One turning vector, and how many ticks it has turned:
The counts run from 0 to 912.
| -340 |   30 |  154 |  -27 |  -60 |  430 |  -26 | -100 |   95 | -122 |  -88 | -219 | -315 |  322 |  122 |  -19 | -237 |  224 | -156 |  -88 | -343 | -237 |  285 | -291 |  -35 |    6 |  -15 |  -89 |  -89 | -274 |  189 | -165 |   70 |  308 |  -30 | -155 |
612
| -260 |  -88 |  195 | -346 |   74 |  178 | -218 |   10 |   63 |  -80 |  -90 |   63 |   21 |  362 |   -6 |  -83 |  281 | -215 |  165 | -290 | -130 | -181 |  -95 | -130 |  -83 | -149 |  112 | -155 |   24 |  -51 | -254 |   -2 | -309 | -462 |  259 |   67 |
805
| -212 |  100 |    2 |  -90 | -169 |  -90 |  -70 |  145 |  -72 |  -65 | -146 |   18 | -397 |  181 |  -80 |  142 |   48 |   -8 |   41 |  -98 |  -24 | -235 | -145 | -232 | -333 |   24 |  444 |  -89 | -236 |  116 | -375 |  193 | -176 |   21 |  302 |   27 |
443
| -360 |  223 |  -54 | -129 |   50 |  303 |   51 |   -4 |  126 |   16 | -275 |   67 |  -85 |  256 |  182 |   75 |  170 |   51 |  -61 | -138 | -162 |  -98 |  -37 | -486 |  -91 | -132 |  186 | -256 |    4 | -263 |  119 | -189 |   67 |  131 |  466 |  110 |
71
| -191 |   46 |  225 |    8 |  162 |  169 |  223 |  116 |  281 |   35 |  -53 |   66 | -195 |  198 |  267 |  -32 |    5 |  -61 | -152 |    3 | -539 | -173 |   92 | -483 | -225 |  149 | -123 |   33 |  -67 | -231 | -273 |   55 |  -43 |  413 | -171 |  131 |
817
| -295 |  -76 |  175 |   69 | -324 |   53 | -159 | -116 |  303 |   24 | -272 |  116 |  109 |  169 |  -74 |    4 | -231 | -115 |  149 | -339 | -158 |   62 |   89 | -164 | -374 | -283 |  157 |   25 |  -13 |    0 | -342 |  -41 | -212 |  181 | -223 |  154 |
434
| -387 |  -50 |  -90 | -384 |  207 |  111 |  201 |  -50 |  113 |  491 | -205 |  270 |  -37 |  -41 |  194 |  151 |   27 |  206 |   93 | -389 |   66 | -139 |  -34 | -317 |  -87 |  -11 |  139 | -214 |  -58 |  -67 | -180 |   46 |  114 |  224 |  146 |   74 |
620
|  -89 |  323 |  244 | -203 | -334 |   37 | -280 |  -33 |  135 |   99 | -438 |  -38 |  167 |  219 |   32 |  260 |  -10 |  307 |  -35 |  -93 | -243 |  -57 | -211 | -286 |   13 | -297 |  -86 | -173 |  143 |   -1 |  -73 |  -20 |   97 |  112 |  133 |   35 |
750
| -409 |   65 |   57 | -172 | -248 |   -4 |   83 |  -18 |  243 | -226 |  -75 | -295 | -304 |  -17 | -182 |   92 |  409 |  -77 |  -51 |  -45 | -281 |   41 |  -52 | -308 |  144 |  -12 |    9 | -340 |  -76 |   -4 | -356 | -380 |  -42 |   74 |   51 |  -60 |
774
| -249 | -203 |  -18 |   72 |   57 |  317 |  137 | -271 |   36 |  150 | -213 | -105 | -180 |  281 |  195 |  -90 |   11 | -297 |  -43 | -479 | -175 |   39 |  215 |   31 |  -14 |  -74 | -199 |  135 | -115 |  143 |  -99 | -415 |  -93 |  -49 | -380 |  120 |
49
| -179 |  -81 |  152 | -148 |  143 |  435 | -141 |  -78 |  -89 | -241 |  144 | -144 | -496 |  228 |   14 | -158 | -208 |  -21 |   26 | -236 | -379 | -222 |  272 |  -20 |   48 |   78 |   26 |   19 | -263 |   37 | -240 |  116 | -135 |  -70 |  -73 |   37 |
59
| -196 | -333 |   18 | -198 |  349 |   -5 |  252 |  -55 |   71 |  285 |  -96 |  -51 | -480 |  297 |  129 |   85 |   86 | -216 | -111 | -346 | -157 | -168 | -129 |  -30 | -156 |  343 |  -92 |    2 |   11 | -115 | -165 |  -59 | -134 |   63 | -231 |  307 |
260
|   15 |  111 |  181 |  -53 | -192 |  -44 | -208 |  -86 |  -71 | -232 | -228 | -121 |  -99 |  183 | -134 |   88 |   -8 | -107 | -169 |  104 | -387 |  -68 | -219 | -263 | -400 |  -56 |  255 |  -20 | -284 | -126 | -557 |  -50 | -179 |  193 |  112 |   63 |
16
| -170 | -140 |   34 | -274 |  -29 | -175 |   12 |  -20 |  242 |   92 | -244 | -243 | -137 |  295 | -100 |  208 |  533 | -164 | -104 |  -50 | -217 | -111 | -142 | -142 |  -41 |  -50 |  -30 | -394 |  -20 |    3 | -184 | -292 | -358 |  -50 |  226 |   83 |
553
| -136 |  -42 | -125 | -184 | -525 |  124 |   74 |  234 |   -3 |  292 |  -15 | -244 | -144 |  388 |  104 |  387 |  432 | -267 |  -64 | -113 | -166 | -140 |  -43 | -133 |  -57 |  -85 |  122 |  -72 | -239 | -265 |   37 |  -71 |  -97 |   69 |  -87 |   39 |
0
|  100 | -154 |  257 | -268 |   80 | -123 | -216 |  -62 |  129 | -110 | -136 |  -17 | -135 |  157 |  -45 |   57 | -284 |   66 |   31 | -149 | -236 |  105 |  -39 |   14 | -190 |   36 | -116 |    1 |  -77 |  310 | -595 |   44 | -140 |  -93 | -231 |  373 |
560
| -301 |  -85 |  135 |  -80 |  103 |  274 | -109 |    5 | -156 | -462 |   69 | -339 | -318 |  227 |  -49 | -196 | -238 |  195 |  -58 |  -18 | -332 | -220 |  247 | -121 | -146 |   85 |  -71 |  -34 |  -69 |   50 | -194 |  -91 |  -95 | -188 |  128 |  207 |
60
| -272 |   45 |  264 | -166 |   73 |  157 | -142 | -344 |  296 |  170 | -426 |  120 | -174 |  258 |   77 |  122 | -210 |  234 |  124 | -384 |  -82 | -162 |  182 | -161 | -136 | -145 |  152 |  -73 |   13 |   23 |   83 |  175 |  -45 |  376 |   78 |  -14 |
530
| -127 | -142 |   -9 | -446 | -321 |  214 |  -75 |  178 | -135 |  251 | -251 |  121 |   12 | -102 |  193 |  194 |  -66 |  188 |  -97 | -310 |   39 | -144 | -242 | -100 |  -30 | -232 |  -63 | -264 | -163 |  -16 | -166 | -103 |  250 |  279 | -318 |   40 |
203
| -109 |  -32 |  -32 | -544 | -189 |  149 |   91 |   85 |   46 |  432 |  -88 |  135 |  119 |   -8 |  142 |  200 |   49 |   51 |   16 | -218 | -180 | -134 | -247 | -200 |   97 |  -97 | -167 | -352 |  -48 | -152 | -177 | -149 |  169 |  265 | -294 |   92 |
841
| -393 |  108 |  254 | -288 | -352 |  102 |  103 |  480 |   61 |  102 | -120 |   82 | -209 |   73 |   76 |  -78 |  112 |  -84 |  154 | -157 |  -98 |  -16 | -266 |  -59 |  172 | -125 |  -17 | -245 |  -29 |   57 | -369 | -147 |   10 | -177 |   62 |   20 |
248
| -286 | -103 | -167 | -172 | -331 |   74 |   67 |  183 |   43 | -250 |   18 |  239 | -176 |  265 |  184 |  -13 | -208 |   77 | -277 |   12 |   64 |   27 |  181 | -342 | -266 |   27 |   71 |  -28 | -172 |  248 | -410 | -421 |  108 |  -24 |   43 |  243 |
272
| -288 |  140 | -213 |  -19 |  -19 |  175 |  180 |  171 | -277 |  241 | -106 | -354 |  -69 |   54 |  164 |  160 |  -36 |  186 | -150 |  196 | -448 | -209 | -148 | -283 |  -48 |  -22 | -129 |  -59 |   -7 | -212 | -170 | -373 |  121 |   87 |   30 |   98 |
497
|  -39 |  -61 |  242 | -143 |   35 |   84 | -269 | -463 |  -24 |   50 | -329 |   68 |  -82 |  204 |  -94 |  145 | -381 |   97 |  -37 | -307 | -473 | -279 |  -91 |  -25 | -211 |   57 |   22 | -114 |   57 |   90 | -219 |   26 |   97 |  311 | -117 |  -30 |
309
|   24 |    9 |   -2 |  -81 |   75 |  268 | -189 |   81 | -133 |   34 | -313 | -239 | -278 |  389 |  182 |  125 | -225 |  421 | -156 |   33 | -315 | -373 |  -14 |  -15 |  -20 | -138 | -140 | -187 |  -78 | -254 |  208 |  -83 | -142 |  223 |   31 | -105 |
833
| -222 | -245 |   -2 |  -48 |  -17 |   20 |  255 | -179 |   36 |  -18 | -168 | -153 | -159 |  469 |   33 |  -63 |  199 | -343 | -164 | -312 |   41 |   58 |  214 |  -60 | -269 |   71 |   57 |    8 |  -94 |  289 | -271 | -410 | -196 | -221 |   26 |  253 |
894
| -187 |  166 |  421 | -376 |   77 |  264 | -164 |   37 |  256 | -198 | -324 |  -27 |  -33 |  201 |  260 |   40 |  -12 |  321 |   98 | -211 |   -1 |   62 |   61 | -289 |  105 | -299 | -152 |   33 |  -31 |   18 | -241 |  113 |   55 |  -80 |   24 |   75 |
364
| -144 |   83 |  188 | -394 |  -21 |    6 |  126 |   41 | -183 |  140 | -306 | -231 |  -43 |   96 | -148 |   86 | -222 |   54 |   28 |  -29 |   13 |  127 | -146 |   12 |  -61 |   -9 |   24 | -267 |    8 |  138 | -446 | -276 |   86 | -220 |  244 |  543 |
880
|  -26 | -151 |  143 | -116 |  -70 |  277 | -152 |  207 | -100 |  167 |   67 |  162 | -142 |  227 |  151 |  -73 | -235 | -101 |  191 | -122 | -509 | -328 | -160 |  -64 | -208 |   -7 |   18 |  -53 |  -94 | -301 | -225 |  241 | -312 |   23 | -203 |   36 |
721
| -127 |  -19 | -254 | -232 |   73 |  -75 |   97 |  -67 |  -76 |  305 | -397 | -380 | -197 |   96 |   84 |  366 |   82 |  206 | -119 | -291 |    1 |  -35 | -140 |   32 |  -90 |  -52 |   -8 |  -36 |  -25 |  144 |  111 | -206 |   12 |   99 | -153 |  453 |
120
| -191 |   68 |  -54 |  -51 |   37 |  -94 |  266 |  335 | -138 |  404 | -127 | -202 | -533 |  110 |   -3 |   48 | -154 |  156 |  268 | -225 | -322 | -291 |  -65 |  201 |   96 |  -40 |   12 | -225 | -113 |  308 | -156 |  100 | -171 |   28 |   47 |  179 |
330
| -238 |  -41 |  -53 | -101 | -282 |  296 | -345 |   10 |  172 | -232 |    0 |  211 |   50 |  209 |  131 |   15 | -133 |  121 |  -60 |  -60 | -155 |  -27 |  127 | -392 | -374 | -192 |  174 |   31 | -208 | -153 | -298 |  -83 | -192 |  -54 |    8 |  -19 |
820
| -228 | -103 | -194 | -242 |  -45 |  140 |  102 |   18 | -177 |  282 | -154 |  152 |   94 |  492 |   85 |   35 | -109 |  -65 |  -23 | -266 |  172 | -104 |   18 |   62 | -162 |   58 |  121 | -282 |    2 |  197 | -116 | -386 |  -57 | -268 |  328 |  261 |
714
| -115 |   76 |  318 |   42 | -233 |  184 |  108 |  -43 |  273 |   28 | -161 | -296 | -191 |  325 | -158 |   37 |  164 | -264 |  -54 | -149 | -482 | -184 |   52 | -224 |   11 |  122 |  -41 | -276 |   95 | -160 |   90 |   65 |  -23 |  339 |  -51 |  217 |
431
| -265 |   85 |  -11 |  -42 | -378 |  113 |  400 |  317 | -290 |  222 | -229 | -243 | -405 |  382 |  207 |  138 |  -12 |  -87 | -189 | -111 |    0 |   29 | -163 |   68 |  -38 |   18 |   41 |  113 |  -27 |   32 | -191 | -314 |  148 | -107 |   43 |  135 |
246
| -284 |   58 | -199 | -117 | -143 |  -73 |  168 | -165 | -285 |  257 | -480 | -268 |  -71 |  237 |  -25 |  203 |  -68 |   17 |  -90 | -415 |  184 | -116 |  -50 |   40 | -234 | -176 |  160 |  -70 |  -66 |   95 | -131 | -268 |   24 |    4 |  281 |    7 |
327
|   55 |  106 |  359 | -255 | -199 |  173 | -266 | -162 |  216 | -197 |  -81 | -166 | -217 |  177 |   60 |  176 | -160 |   87 |   48 | -124 | -311 |   78 |  204 |  -17 |   86 | -146 |  -90 |  138 | -375 |  134 | -377 |  231 |  -50 |  185 | -282 |  -44 |
18
| -185 |  160 |  -50 |  -39 | -101 |  -66 | -123 |   98 |  282 |  267 | -189 |    5 |  -30 |  195 |   85 |  240 |   36 |  108 |  261 | -223 | -556 | -274 | -206 | -156 |   53 | -223 |  -95 | -302 |  136 |  156 |  108 |   73 | -116 |  237 | -185 |  202 |
209
|  -86 |  267 |  251 | -341 |   53 |  272 | -221 |   31 | -298 |  -99 | -188 | -115 |   22 |  353 |   59 |   54 |   35 |   95 |  106 | -123 | -297 |    0 | -303 |  -73 |  192 | -181 |   43 | -106 | -133 |   55 | -412 |   17 |   42 | -348 |  242 |   74 |
584
| -297 |  146 |  118 |  -69 | -370 |   96 | -119 |  296 | -179 |  -59 |  -72 |    2 |   -2 |   68 |   93 |  -48 |   94 | -155 |  268 |  -70 | -401 |  -66 | -443 |  -98 |   49 | -237 |  -24 |   76 |   -1 |  -38 | -462 | -101 |  -72 | -234 | -165 |   42 |
42
| -168 |   66 |  366 | -311 |   37 |   57 |  115 |   41 |  113 |   82 | -225 |   37 | -349 |  121 |  271 |  139 |  -60 |  115 |  -26 |  -52 |  -80 |   26 | -160 | -313 | -152 |   58 |   84 |  204 | -129 | -184 | -602 |   50 |  118 |  219 |  -11 | -166 |
359
